(in the rows, 128 means zero)
Where one turn sends some rows of the set: a few examples, then the rows asked
j_792: [129 115 139 125 120 123 122 183 151 111 163 118 107 135 125 137 115 115
 119]
j_913: [165 120 133 123 111 122 136 161 136 126 138 143 135 123 114 170  94 112
  98]
j_190: [127 109 115 129 120 115 134 166 146 110 142 159 125 114 115 131 130 146
 124]
j_9: [103 111 112 101 144 114 115 142 141 144 134 157 126 113 126 163 134 124
 106]
j_853: [138 116 127 133 134 124 127 155 135 123 151 186 127 110 119 158 109 139
 117]
j_204: [ 91 121 123 122 132 119 123 138 163 145 139 165 123 117 134 167 128 139
 108]
j_769: [140 127 151 145 133 136 157 131 151 115 125 154 125 108 127 180  95 130
  94]
j_763: [127 144 150 131 125 139 146 120 128  88 152 122 106 122 130 136 124 141
 119]
j_145: [138 114 141 123 122 124 131 193 132 115 144 120 117 129 130 156 108 113
 112]
j_734: [160 118 144 131 122 132 147 142 141 121 128 148 133 106 122 177  93 110
  96]
j_536: [157 119 146 147 132 123 145 126 137 119 133 156 120 116 121 178  95 108
 101]
j_940: [109 112 120 116 147 103 118 139 160 137 131 156 128 118 123 162 137 131
  97]
j_221: [132 136 132 110 121 109 113 102 165  94 119 129 118 135 133 163 118 110
 106]
j_311: [121 138 155  98 126 120 129 149 104 120 124 151 138 114 124 137 128 109
 107]
j_452: [137 110 146 124 119 121 126 189 140 114 156 120 110 128 119 146 106 115
 117]
j_688: [113 118 111  90 134 110 123 154 122 133 126 142 125 115 118 160 136 128
 102]
j_937: [123 113 144 127 110 132 150 166 128  98 142 136 130 100 114 147 133 136
 137]
j_266: [108 139 155 109 137 124 103 123 150  95 135 122 116 137 155 167 119 107
 122]
j_850: [116 126 141 133 109 131 126 159 162 116 169 124 106 137 127 133 124 137
 121]
j_805: [114 146 159 119 122 134 155 122 119  94 137 137 109 114 114 139 125 133
 116]
j_360: [117 120 144 131 109 112 126 173 160 113 158 115  99 129 123 147 128 113
 129]
j_851: [121 127 129 115 126 118 116 117 159  94 125 110 105 130 145 184 122 108
 116]
j_233: [127 146 168 115 129 128 134 125 113 100 138 133 116 101 125 136 142 118
 109]
j_487: [119 142 157 103 124 121 144 134 108 101 125 141 121 106 118 129 132 111
 112]
j_834: [108 127 136 129 134 115 126 134 183 126 136 162 134 114 140 172 116 139
 110]
j_456: [122 135 157 101 126 117 132 141 103 114 123 152 127 104 118 133 133 114
 108]
j_464: [135 123 155 124 134 140 137 154 118 108 147 162 136  90 117 164 119 138
 125]
j_893: [165 111 137 133 114 125 139 155 136 129 133 143 129 113 118 171  96 112
  98]
j_613: [108 110 117  97 140 109 119 146 125 142 128 148 130 111 117 157 137 129
 106]
j_347: [107 135 129 125 105 125 119 140 165 114 169 134 106 128 136 148 130 136
 135]
j_320: [129 139 151 121 129 114 106 111 159  94 133 136 118 146 143 155 106  97
 116]
j_400: [125 131 151 144 145 126 160 114 144  99 121 154 123 115 130 173  95 130
 111]
j_68: [132 135 124 111 124 108 118 102 161  95 115 135 118 137 140 166 114 114
 104]
j_676: [114 131 150 120 144 124 101 119 151  94 133 121 112 136 159 168 120 102
 116]
j_428: [133 145 150 118 126 118 109 110 153  92 134 139 116 144 144 157  99 102
 114]
j_866: [118 124 128 117 127 121 117 124 166  95 123 111 116 136 151 181 117 111
 121]

j_893 -> j_613
j_204 -> j_850
Now find these:
j_400 -> j_834
j_233 -> j_536
j_792 -> j_487
j_464 -> j_853
j_688 -> j_145
j_266 -> j_428
j_851 -> j_676

Where one turn sends some rows of the set: a few examples, then the rows asked
j_273: [118 149 128 120 115 107  84 137 113 131 131 150 153 155 122  99 126 107
 110 129 143 122 141  92 134 133 103 169]
j_172: [132 159 140 105 173 122 116 143 132 129  94 158 139 140 116 117 121 145
 112 135 124 136 137 122 184 124 124 181]
j_469: [132 140 150 125 105 135 100 169 124  93 126 162 144 124 116 121 126  95
 105 151 153 145 151 110 153 156 141 159]
j_616: [112 146 119 112 115 113  83 138 116 133 130 154 155 150 127  96 125 109
 108 132 136 123 141  98 134 133 108 172]
j_516: [113 137 134 118 128 121 104 170 103 108 102 161 150 142 132 114 112 128
 134 117 123 123 166 107 137 140 109 156]
j_148: [124 161 153 101 141 123  95 155 134 112  94 132 119 143 118 109 125 135
 111 160 123 108 131 105 173 119 115 145]
j_756: [140 155 170 111 147 139 143 139 149 117 113 160 173 136  97 111 133 113
 101 139 152 109 133 118 176 163 137 177]
j_914: [124 140 161 119 128 137 102 128 158 110  63 155 147 154 135 134 139 101
 120 132 122 128 104 138 157 128 122 148]
j_604: [131 159 152 110 107 140 109 145 170 127 110 141 175 130 130 128 145  93
 108 141 128  97 144 120 154 116 122 177]
j_198: [111 121 153 105 120 134 111 123 118 145 141 159 151 147 112 117 146 106
 100 148 132 138 124  69 146 123 126 160]
j_229: [135 126 174 124 129 150 115 148 133 104 112 174 150 159 166 118 127 114
 131 124 132 152 140 115 143 152 129 179]
j_884: [147 131 142 130 122 124 122 168 136 109 122 180 149 143 123 124 151 118
 105 170 122 143 155 110 143 124 127 142]
j_822: [109 171 165 106 129 145 126 137 174 111  84 149 153 135 103 133 127  99
 111 135 142 117 131 115 178 131 115 156]
j_174: [113 141 129 123 124 120 102 173 101 110  99 157 150 147 130 117 111 124
 131 120 119 114 158 114 141 143 118 155]
j_841: [120 161 167 107 135 116 128 143 105  99 115 174 161 143 129 126 101 126
 141 117 148 129 143  98 141 145 117 167]
j_418: [123 110 169 106 148 131 132 157 128 134  95 152 150 117 102 112 162 125
 113 141 120 120 132  89 159 156 139 168]
j_300: [147 143 153 106 134 131 118 160 146 120 109 143 162 141  90 112 148 121
 107 117 143  88 150 131 156 156 132 149]
j_682: [146 139 152 104 140 135 119 160 140 120 106 142 158 140  91 103 143 125
 106 130 139  90 154 136 153 151 137 151]
j_526: [123 139 164 123 127 143  94 135 168 111  73 154 144 154 138 133 138 107
 123 131 119 127 109 139 156 126 117 154]
j_910: [142 155 166 108 149 141 144 134 149 116 110 172 170 144  95 113 130 113
 100 138 159 114 138 112 176 158 131 174]
j_969: [122 130 157 127 135 112 110 109 129 145 107 143 140 155  95 127 147 127
 110 135 127 138 101  93 146 124 126 163]
j_950: [104 153 175 105 140 135 107 135 124  94 140 159 158 153 111 147 144  99
 119 134 119 150 115 113 179 125 120 171]
j_218: [100 151 137 115 133 111 104 123 136 113 113 137 154 145 108 111 129 112
 139 117 149 140 126  83 160 137  91 168]
j_21: [116 170 156  97 130 148 124 140 176 115  86 148 162 134 104 140 128 103
 117 134 141 112 129 117 175 128 122 154]
j_108: [124 133 157 119 129 126 119 150 123 110  70 169 159 151 148 125 133 129
 126 135  88 138 140 129 144 136 129 163]
j_173: [ 99 147 139 120 135 121 100 124 140 124 116 135 155 143 112 105 130 114
 139 120 147 143 129  79 152 136  88 159]
j_394: [134 125 177 125 132 150 116 152 130 110 110 165 155 157 166 116 122 122
 129 122 131 145 140 122 141 152 119 183]
j_110: [130 161 143  87 126 131 105 135 127 100 134 166 158 140 121 133 141  88
  95 122 154 157 130 119 149 142 130 171]
j_237: [123 105 164 107 151 132 131 157 125 133  91 146 143 128 101 114 161 126
 112 149 116 120 128  96 162 146 140 172]
j_737: [122 163 163 105 137 120 124 143 102 109 112 167 169 145 132 126  99 126
 142 123 150 122 143  95 137 141 109 164]
j_659: [125 103 170 119 151 150 133 145 128 125 135 165 146 147 101 112 150 109
 103 136 150 127 122  96 168 157 135 158]
j_133: [132 165 144 108 114 143 109 149 169 123 112 140 169 136 129 120 143  93
 109 149 131  96 151 119 150 116 125 171]
j_321: [134 133 161 118 127 131 111 147 120 109  71 172 159 151 153 129 127 131
 129 137  95 132 137 122 138 135 130 166]
j_113: [126 127 165 110 108 161  91 142 156 124 111 173 152 151 140 138 130  95
 133 142 136 129 131 122 145 110 137 142]
j_964: [124 103 169 123 149 156 127 139 127 118 138 171 147 143 107 109 144 109
 100 141 149 121 124  92 168 157 131 165]
j_81: [129 117 167 105 109 162  93 146 151 128 103 169 156 154 139 145 130 103
 135 135 134 129 128 124 151 113 133 145]
j_54: [147 128 129 114 134 129 101 128 141 103 102 147 138 131 139  99 149 123
 100 162 122 122 131 112 145 118 120 133]
j_645: [109 123 151 105 120 140 106 130 119 141 148 166 147 161 114 120 144 110
  99 148 130 130 125  71 145 124 124 159]
j_50: [128 131 164 132 137 114 111 115 128 152 108 149 142 155 101 127 151 125
 110 137 130 136 101  85 139 134 127 158]
j_765: [130 133 151 127 161 143 103 121 113 100 107 151 153 143 114 132 122 119
 128 128 128 137 112 117 195 139 139 174]

j_516 -> j_273
j_237 -> j_682
j_469 -> j_110
Now find these:
j_81 -> j_394
j_964 -> j_910

Where one turn sends some rows of the set: a few examples, then the rows asked
j_333: [124 154 156 136 126 124 122 150 154 116 130 135 132 134 148 134 110 130
 120 122 149 127 112 136 133 112 118 144 129 152 137 115 142 126 141 138
 126 158  97 159 132 109 127]
j_954: [140 134 135 130 140 146 163 104 159 135 145 141 142 116 135 112 141 133
 131 128 117 163 130 151 124 126 129 133 125 156 130 132 130 125 146 139
 137 152 112 125 102 140 135]
j_23: [112 147 143 140 129 120 120 157 147 116 134 143 137 131 148 127 115 136
 123 121 141 131 112 142 138 107 126 142 123 152 138 117 145 131 143 130
 128 168  95 151 129 109 139]
j_312: [137 123 125 122 148 152 161 118 158 132 136 143 143 115 148 117 146 126
 132 133 115 162 137 145 124 123 129 142 129 155 114 140 132 127 150 128
 131 147 118 127 107 144 135]
j_500: [131 147 156 124 128 130 127 155 152 122 122 130 126 137 148 141 112 128
 116 134 159 131 117 138 135 111 117 142 139 158 127 112 139 135 142 135
 120 149 100 158 141 113 123]
j_733: [134 135 153 124 146 172 161 106 158 142 135 134 152 124 134 125 141 133
 133 143 130 149 124 129 128 119 126 138 129 155 119 129 137 133 142 129
 133 120 120 137 107 140 122]
j_540: [160 108 111 123 136 123 127 103 109 130 135 106 113 112 129 142 136 110
 146 138 127 140 123 105 112 148 126 123 143 124 119 142 111 119 128 125
 137 113 144 137 123 153  97]
j_462: [109 122 122 123 137 117 102 164 123 129 112 139 145 141 110 122 112 140
 131 126 157 127 138 120 144 119 129 118 130 101 123 121 130 151 123 112
 112 133 126 140 157  98 128]
j_543: [164 115 121 125 103 114 111 109 110 130 127  89 104 107 116 123 121 122
 139 126 132 116 124 118 134 149 122 125 154 126 113 130 115 122 119 134
 132 121 141 127 129 151  98]
j_799: [132 124 136 117 152 165 159 116 158 136 130 139 150 118 148 125 146 126
 133 142 126 155 132 130 125 116 126 146 130 157 107 138 136 136 146 123
 127 127 125 136 110 145 126]
j_622: [126  97 107 136 119 120 117 119  85 140 140 126 122 131  99 109 134 145
 143 150 122 122 127 112 139 126 145 122 123 121 133 141 139 145 121 104
 141 122 142 110 142 140 133]
j_838: [124 135 145 122 130 129 128 169 143 122 118 137 128 138 148 137 121 135
 115 142 154 138 117 144 136 107 126 143 138 159 124 115 143 145 146 126
 117 151 103 152 147 115 134]
j_945: [133  97 113 132 141 126 128 109  84 144 145 122 124 122 107 125 144 139
 138 150 105 148 117 121 127 148 155 114 133 129 145 136 133 134 126 118
 156 131 136 114 120 140 126]
j_732: [157 106 109 126 106 118 124 116  94 143 129 106 104 124 100 119 131 135
 143 153 139 130 124 125 138 133 131 113 144 129 120 124 120 147 122 118
 136 116 149 118 148 151 118]
j_386: [131 142 135 125 119 112  99 152 135 123 109 114 135 122 107 120  98 136
 125 107 154 126 122 142 145 139 124 110 149 111 126 101 116 140 117 139
 118 142 119 144 137 103 113]
j_899: [137 143 152 131 138 161 163  98 157 142 144 136 148 123 126 116 139 140
 129 133 126 154 123 142 127 124 128 132 128 157 132 123 134 128 142 138
 143 137 116 134 102 137 126]
j_257: [112 101 117 144 126 118 104 112  94 130 143 126 135 116 113 109 132 138
 140 126 104 106 129  98 135 137 139 139 125 111 135 149 144 121 117 107
 142 132 132 117 120 132 121]
j_254: [119 130 127 125 128 104  94 157 134 118 116 127 138 119 117 119 103 135
 119  96 137 125 134 135 143 149 130 123 147 104 125 114 123 127 117 136
 116 157 108 136 132  96 120]
j_460: [136 111 124 138 114 115 100 106 108 124 135 104 124 104 122 116 122 123
 136 109 110 103 127 101 131 153 126 140 144 113 122 143 129 106 114 128
 136 129 130 127 111 140 100]
j_551: [114 135 136 133 132 125 122 167 142 122 126 147 134 135 149 130 120 136
 119 135 143 139 113 147 140 105 131 140 126 157 131 118 147 144 146 122
 124 164 101 147 138 112 145]
j_772: [135 119 122 139 139 131 116  99 109 127 141 111 133 104 128 135 132 116
 152 127 113 126 110  94 118 146 132 127 134 120 130 143 122 114 121 124
 146 113 141 142 100 147  96]
j_146: [126 137 128 122 124 118 105 156 131 131 107 123 140 136 103 122 101 140
 133 127 168 128 122 134 146 123 124 107 140 108 123 102 120 154 121 128
 117 128 130 146 153 105 120]
j_32: [120 112 122 147 142 130 116 101  94 137 147 119 141 112 112 126 138 135
 147 135 100 129 105 103 126 146 149 119 128 123 143 139 135 125 119 121
 157 122 136 129 100 140 114]
j_835: [107 118 118 125 139 108  96 164 126 119 115 141 144 132 121 117 110 134
 121 108 141 124 143 124 141 133 129 129 136  97 122 128 132 134 122 117
 114 150 114 134 144  94 128]
j_915: [158  95 103 119 137 120 136 109  94 140 137 114 107 124 116 138 141 124
 139 155 122 155 130 123 119 152 143 115 143 130 128 136 119 132 131 121
 145 124 142 121 133 146 116]

j_543 -> j_460
j_386 -> j_254
j_838 -> j_500
Now find these:
j_733 -> j_899
j_915 -> j_540

Where one turn sends some rows of the set: a few examples, then the rows asked
j_991: [109 119 121 132 159 116 113 141 134 132 134 135 119 144]
j_778: [131 132 120 135 163 117 133 115 116 139 120 150 131 145]
j_402: [148 139 123 152 120 156 137 146 125 125 112 143 163 125]
j_228: [147 112 117 159 126 138 129  98 132 118 120 116 115 135]
j_847: [110 129 103 130 147 132 148 150 117 123 121 153 126 126]
j_809: [145 133 117 155 116 120 141 140 144 120 114 155 153 115]
j_421: [123 108 132 113 129 166 143 115 116 137 122 135 153 140]
j_671: [111 117 140 106 118 138 152 113 132 106 128 108 138 125]
j_786: [151 130 119 156 147 137 139 116 114 149 112 130 141 149]
j_519: [122 136 130 132 128 103 121 139 161 146 114 109 144 136]
j_475: [124 121 126 155 107 145 145 112 148 135 122 119 171 149]
j_588: [120 131 120 125 107 116 130 156 159 127 123 126 115 143]
j_334: [128 123 104 142 122 123 107 141 153 147 114 151 139 140]
j_474: [123  97 138 126 137 144 156 114 111 135 123 115 150 146]
j_574: [101 125 137 147 141 136 117 119 128 108 116  97 127 136]
j_30: [130 132 131 150 118 160 119 125 125  88 126 134 139 135]
j_89: [133 136 138  99 131 128 148 156 121 116 126 132 134 135]
j_992: [132 117 124 131 134 128 134 161 126 101 142 153 127 134]
j_29: [133 135 134 112 122 150 147 157 122 137 106 109 139 127]
j_492: [131 107 120 145 113 102 143 165 141 124 115 124 136 131]
j_292: [129 124 104 161 125 111 137 133 146 127 116 153 115 135]
j_128: [127 120 124 134 134 142 136  80 129 118 132 138 142 139]
j_752: [129 121 125 120 107 155 126 127 142 114 115 106 113 117]
j_486: [112 113 141 136 120 119 124  96 148 123 121 105 148 141]
j_305: [129 133 117 123 142 119 134 148 128 128 144 127 130 171]
j_407: [121 132 134 146 143 124 129 139 133 150 107  93 150 141]
j_404: [121 116 133 135 102 145 136 108 140 102 116 142 155 113]
j_784: [103 120 126 145 109 146 152 122 148 136 107 113 165 124]

j_475 -> j_421
j_30 -> j_752
j_519 -> j_778
Now find these:
j_992 -> j_588
j_786 -> j_402
j_128 -> j_404
j_492 -> j_305

